In the rows, zero is written as 100.
Families of rows that turns and mirrors carry onto each other, the same ones carrying the whole set onto itself: the rest of each named row's family, in list order
10 families of 3 rows
K480: 99 119 124 127 107 99 133 85 124 82 111 78 106 110
K906: 117 127 116 136 114 94 127 85 119 84 111 89 102 120
K934: 123 121 122 118 115 90 130 71 116 77 108 114 111 107
K54: 117 110 80 91 93 100 101 92 134 77 114 53 109 74
K84: 134 99 101 60 132 112 126 84 111 49 87 95 110 106
K343: 135 112 66 88 76 105 99 87 112 73 106 62 109 91
K585: 126 101 110 71 132 120 128 95 117 42 91 81 90 124
K312: 138 114 72 89 97 88 102 85 126 75 106 92 110 68
K36: 115 133 117 110 115 85 119 74 103 92 114 109 92 107
K213: 127 100 103 72 136 122 118 96 113 47 93 72 108 130
K156: 129 125 70 85 87 96 106 86 123 77 114 61 95 75
K51: 140 128 83 100 91 102 93 79 138 85 129 80 115 95
K310: 126 130 93 87 102 94 94 79 116 78 120 67 82 68
K925: 119 107 104 58 134 110 113 92 97 59 93 101 97 119
K659: 100 127 124 116 118 98 121 95 103 74 101 101 78 107
K930: 118 103 105 59 120 124 116 88 111 42 101 77 109 127
K237: 130 132 118 107 122 111 149 79 117 88 103 88 94 126
K367: 124 130 116 121 106 98 129 68 121 82 120 83 83 128
K924: 135 112 70 87 94 99 92 97 135 63 113 71 93 78
K525: 113 106 109 63 126 119 88 95 108 42 105 85 97 108
K623: 102 128 116 128 99 97 130 87 113 78 110 100 98 121
K975: 120 128 122 131 105 92 123 76 127 76 120 94 90 112
K891: 138 117 66 93 100 96 95 93 128 76 112 59 104 80
K328: 130 103 77 68 118 126 113 115 122 59 88 88 107 118
K220: 125 101 102 74 110 126 128 87 96 52 88 74 110 134
K297: 120 125 111 128 86 99 127 74 104 84 110 85 107 123
K843: 124 101 90 72 122 122 125 102 113 51 89 78 82 135
K200: 134 113 66 92 87 101 84 89 134 69 122 72 95 100
K533: 107 94 109 70 126 124 123 97 119 50 94 65 112 117
K583: 130 121 75 72 104 89 86 85 113 80 115 88 99 78

Same family as K51: K237, K328
Same family as K310: K659, K525
Same family as K930: K156, K623
Same family as K84: K934, K312
Same family as K583: K36, K925
Same family as K297: K343, K220
Same family as K367: K843, K200

Families of rows that turns and mirrors carry onto each other, the same ones carrying the whole set onto itself: the rest of each named row's family, in list order
6 families of 6 rows
K588: 104 116 56 96 80 120 89 115 87 86
K275: 113 118 67 119 102 72 121 119 99 96
K711: 90 94 100 91 76 76 72 117 115 79
K231: 99 102 119 107 83 99 110 123 116 107
K569: 125 113 98 60 100 92 101 108 81 106
K895: 118 114 93 69 92 111 93 113 75 116
K846: 106 112 51 97 79 120 94 110 93 89
K969: 114 117 94 60 94 111 101 113 82 112
K161: 102 114 74 65 84 58 117 99 103 91
K82: 94 110 59 93 77 121 84 104 99 88
K222: 116 109 67 122 103 67 108 112 100 98
K464: 91 90 90 90 68 81 74 115 116 78
K7: 88 86 76 91 89 78 71 125 113 81
K149: 97 102 120 108 81 102 115 118 108 104
K99: 120 117 61 110 103 68 116 123 102 94
K916: 105 118 70 101 72 126 90 113 98 83
K306: 101 109 56 106 85 118 85 114 86 94
K155: 113 111 77 125 109 75 106 123 106 105
K907: 119 118 98 67 104 105 101 116 74 104
K951: 98 115 56 108 89 117 96 110 85 89
K9: 103 106 68 60 84 59 113 107 101 87
K706: 98 99 68 66 76 60 113 100 105 89
K957: 126 105 73 117 113 81 113 112 98 104
K680: 95 114 74 59 84 69 126 106 95 99
K885: 113 113 99 66 99 105 105 114 73 111
K809: 94 90 80 86 74 84 66 126 101 78
K746: 97 126 64 65 81 69 113 96 100 96
K539: 103 102 124 103 94 96 112 118 113 102
K515: 101 101 121 93 91 105 116 121 115 103
K563: 102 102 112 115 82 96 123 118 115 93
K381: 89 90 87 81 78 82 71 118 117 79
K927: 112 101 103 60 98 97 96 114 72 100
K611: 93 115 75 63 86 61 118 103 107 88
K375: 93 86 90 80 75 82 70 125 115 86
K378: 119 107 65 123 102 74 115 117 102 95
K883: 97 107 114 103 74 85 123 123 116 105

Same family as K809: K569, K82, K155, K680, K563
Same family as K515: K711, K895, K99, K951, K706
Same family as K149: K846, K222, K907, K611, K375
Same family as K539: K275, K969, K464, K306, K9

